(in the rows, 128 means zero)
Each path below is one point turned by a fixed rotation once a step. After each direction that follows a path, write how fast that rotation turns it, in degrees a step (0 if it stays still).
Each turn is a multiple of 5 degrees from 10 to 175, or 0.
Each row of a path follows its step; steps can be skipped.
Path 1:
step 2: [131 125 132 132 133 127 125 134 130 127 127 124 131 132 121 125 136 126
 132 125 117 132 132 125 138 131 127 125 125 124 125 120 130 122 123 121
 119 121 123 125 130 129 118 117 132 135 129 126 124 122 129 135 136 133
 123 136 118 130 132 130 132 124 133 131 122 132 119 135 133 131 132 132
 131 122 132]
step 3: [133 130 134 137 134 131 134 130 121 128 135 131 120 122 129 124 128 137
 135 125 128 131 130 133 133 131 128 136 127 126 127 128 134 136 122 126
 128 129 125 131 131 127 125 129 126 131 127 123 124 124 130 129 124 131
 131 136 128 129 139 132 134 120 144 130 127 139 119 130 142 135 131 126
 124 126 129]
step 6: [126 133 129 129 126 128 128 126 135 122 136 131 132 125 132 133 123 119
 134 126 124 127 126 120 138 116 125 124 111 129 129 133 125 133 127 127
 133 125 132 133 129 121 118 130 119 131 125 133 130 131 127 131 129 137
 130 137 129 131 127 125 128 131 127 130 117 123 131 126 134 130 125 132
 138 137 134]
step 10: [117 125 129 130 128 131 128 123 131 132 125 133 128 119 138 124 124 125
 128 122 126 128 129 130 132 130 126 123 132 126 119 124 135 131 130 128
 132 128 128 134 133 126 123 133 130 134 119 126 119 136 129 132 121 126
 126 134 116 134 135 136 125 136 137 127 128 122 128 133 136 132 121 119
 130 117 132]
step 14: [129 131 129 120 133 129 119 135 123 118 129 130 135 127 130 132 130 121
 136 131 119 134 125 127 126 138 122 132 131 125 119 132 123 130 119 126
 127 131 134 131 125 128 115 126 131 132 132 127 130 127 138 133 125 128
 125 136 129 125 136 128 142 129 134 132 125 131 130 131 135 137 135 128
 127 126 130]
step 18: [131 132 124 126 133 131 132 124 122 126 126 131 130 132 129 142 125 120
 126 126 118 123 119 122 130 125 131 121 124 127 123 126 128 137 127 132
 126 130 126 126 135 125 125 129 116 125 131 125 136 130 128 123 132 139
 126 127 125 124 129 134 122 136 130 130 119 136 125 130 137 132 117 119
 131 132 135]
step 20: [124 129 133 124 131 130 124 125 124 134 123 127 124 126 122 136 124 122
 132 122 120 131 127 131 120 134 133 120 130 125 114 129 133 128 122 132
 137 135 130 128 127 130 129 130 127 124 125 121 128 135 134 128 129 122
 128 135 125 128 133 136 130 134 140 131 130 125 132 136 137 139 126 120
 125 122 128]
step 23: [133 135 127 134 132 134 132 131 127 125 128 135 131 119 132 125 129 127
 132 122 119 115 129 134 121 127 119 128 125 126 127 126 128 129 122 128
 121 136 134 127 131 125 122 121 136 129 122 129 125 123 130 130 133 144
 127 131 124 131 132 118 120 129 135 130 131 130 126 129 133 127 126 131
 138 127 137]
step 26: [132 131 131 127 125 129 127 127 128 127 126 129 128 125 126 135 120 121
 125 126 128 131 125 129 128 119 128 131 121 126 120 127 127 130 118 129
 131 136 131 135 128 124 127 129 130 131 122 126 126 133 127 128 130 126
 130 146 139 126 132 131 137 121 127 130 131 133 131 129 134 143 134 126
 113 135 131]
[127 131 129 127 130 128 128 128 126 126 129 127 127 130 128 129 128 129
 128 129 127 127 127 128 129 129 127 129 132 127 128 128 129 130 127 129
 129 127 128 126 128 129 128 128 129 127 128 127 128 129 129 128 125 129
 129 127 126 130 129 128 128 129 128 128 130 126 127 126 130 127 130 128
 126 129 128]
70
[129 126 127 126 127 128 127 126 130 127 125 127 127 128 128 127 130 129
 127 127 129 128 127 128 129 128 130 128 128 129 128 129 131 128 130 129
 129 128 128 127 129 129 127 128 126 127 129 129 126 127 129 127 129 128
 128 126 128 130 128 128 128 131 128 129 131 128 129 130 131 129 128 129
 128 126 130]
35
[129 127 127 127 130 130 128 129 127 126 128 127 130 128 128 127 130 127
 127 129 128 129 127 126 128 129 129 128 130 130 128 128 130 129 127 128
 128 130 127 127 128 125 128 127 129 129 129 127 127 129 124 125 128 128
 127 126 128 127 127 129 129 129 129 129 125 127 129 128 126 129 128 130
 128 128 128]
110
[128 129 126 130 127 127 125 126 129 130 128 129 129 128 129 129 126 127
 131 126 128 128 128 127 128 126 129 128 129 128 129 129 129 130 130 129
 129 130 129 128 127 127 128 128 130 129 129 127 127 128 126 127 128 127
 127 129 128 128 130 128 131 129 127 127 130 128 127 126 128 125 128 129
 127 125 129]
65
[127 125 128 128 128 126 126 128 128 129 129 129 127 129 127 126 129 127
 127 130 128 127 127 126 130 128 128 129 125 128 130 128 127 130 126 127
 128 126 127 128 129 127 128 129 128 127 127 128 128 128 127 128 126 128
 131 129 127 127 130 129 127 128 130 129 129 127 126 128 128 127 131 130
 130 126 128]
10
